[150 162 135 170]  U
[169 101 124  93]  N
[138 150 140 165]  R
[150 138 135 170]  K
[150 138 135 160]  T
[129  83 155 175]  X
rev: [140 150 138]	R
key -> tag
[151] -> Q204
[94] -> Q335
[150] -> Q645
[93] -> Q526
[159] -> Q111
[160] -> Q130
join T 4: 	Q130
which: [150 138 135 170]	K
has: [140 165]	yes
has: [129  83]	yes

[141 122 128 145 153 126  80 130 182 125  65 118  71 123  84 108  84  95
 145 141 125  95 118 116 136 137 176 119 106 138 122 129 117 147 113] : V
[141 122 128 145 153 126  80 130 182  96  65 126  71 126  84 126  96  95
 145 141 138  95 144 107 133 151 121 100 138 121 122 172 122  96 133] : S
[139 143 145 149 117  98 120 121 125 121  79 158  95 143 112 143 142  82
 151 122 133 111 118 111 135 135 165 121  95 133 123 127 116 148 106] : G
has: [141 123]	no
key -> tag
[121] -> Q626
[142] -> Q294
[79] -> Q828
[120] -> Q4
[80] -> Q769
[143] -> Q56
join G 7: 	Q4
howmany S: [125]	0
has: [ 79 158  95 143]	yes
has: [106 119 176]	no
howmany G: [143]	3

[113 161 160 175 115 173 173 108 166 169 175 166 108 178 124 173 174]  C
[124 168 121 124 165 127 124 107 121 112 120 119 154 128 159 127 120]  Z
[160 113 121 124 165 127 124 107 121 112 117 117 160 120 162 122 116]  H
has: [178 124 172]	no
which: [160 113 121 124 165 127 124 107 121 112 117 117 160 120 162 122 116]	H
rev: [166 175 169 166 108 173 173]	C
howmany H: [122]	1

[ 86 122 142 116 136 100 145 129 148 129 128 136 136 107 104 114 135 173
 112 110 132 141 173 157  95 116 141 107 110 140 125 133 160 122 110 132
 127 148 144 143 132 132 144 119 126 146 110 119 112 118  83 138 119 113
 136 142 128 119 113 153] -> E
[ 80 105 128 115 145  97 144 131 148 138 127 142 145 113  88 110 128 171
  91 114 128 141 181 151  99 121 138 105 109 137 124 128 160 121 107 144
 124 142 140 143 124 115 143 121 122 139 105 115 106 118  81 128 112 115
 145 144 123 128 105 160] -> P
[113 122 125 119 123 115 126 128 135 134 130 127 133 125 116 140 119 137
 112 123 116 121 140 123 127 121 128 129 120 121 130 130 125 142 130 130
 126 128 124 129 118 122 130 131 131 129 114 112 125 108 127 119 114 143
 133 130 129 110 133 144] -> Q
[ 86 122 142 116 136 100 145 129 148 129 128 136 136 107 104 114 135 173
 112 119 132 141 173 157  95 119 129 107 110 140 125 133 160 122 129 132
 127 148 144 143 132 132 144 119 126 130 127 114 125 112 127 123 125 136
 130 134 133 119 129 162] -> A
howmany A: [119]	4
has: [134 130 136]	no
has: [100 145 129]	yes
has: [141 173 157]	yes
howmany P: [144]	3

[110 151  73  79 162] = B
[ 68 164  76  78 173] = Y
[124 111 188 183  98] = L
[ 70 168 106  77 181] = D
[ 67 166  84  89 177] = W
[174 127 111 101 139] = M
has: [76 78]	yes
rev: [ 89  84 166]	W
rev: [111 127]	M
key -> tag
[167] -> Q805
[107] -> Q722
[111] -> Q984
[168] -> Q365
[106] -> Q734
join D 3: 	Q734
rev: [181  77]	D

[158 152 149 130 101 100 148 106 154 148 151 104 148 150 134 150 158 155
 152 108 150]  bor
[129 131 129 131 129 126 128 126 133 128 128 126 128 129 127 128 132 129
 129 130 126]  pamu
[102 107 109 126 152 152 109 148 105 110 107 150 110 108 123 108 102 104
 107 147 108]  nesa
[135 122 132 134 125 132 133 134 132 122 126 132 131 125 132 126 122 125
 125 128 128]  mana
[135 133 134 130 122 125 136 123 131 131 135 123 133 134 125 132 133 134
 132 122 175]  vab
[129 130 125 123 130 124 123 128 132 129 125 128 124 126 133 128 131 127
 128 131 124]  sumem
[135 133 134 130 122 125 136 123 131 131 135 123 133 134 125 132 133 134
 132 122 135]  kaza
has: [150 134]	yes
which: [135 133 134 130 122 125 136 123 131 131 135 123 133 134 125 132 133 134
 132 122 135]	kaza
has: [107 147]	yes
howmany mana: [132]	5
has: [132 122 126 132 131]	yes

[113 112  91 113 113  91  91 113  91] -> Mok
[ 99 108 175 116 148  96 152 103 155] -> felip
[151 147  92 128 110 153  98 112  95] -> bovip
howmany Mok: [113]	4
howmany bovip: [98]	1
Table of tags by key:
[116] -> Q653
[92] -> Q730
[128] -> Q298
join bovip 4: 	Q298
rev: [116 175]	felip

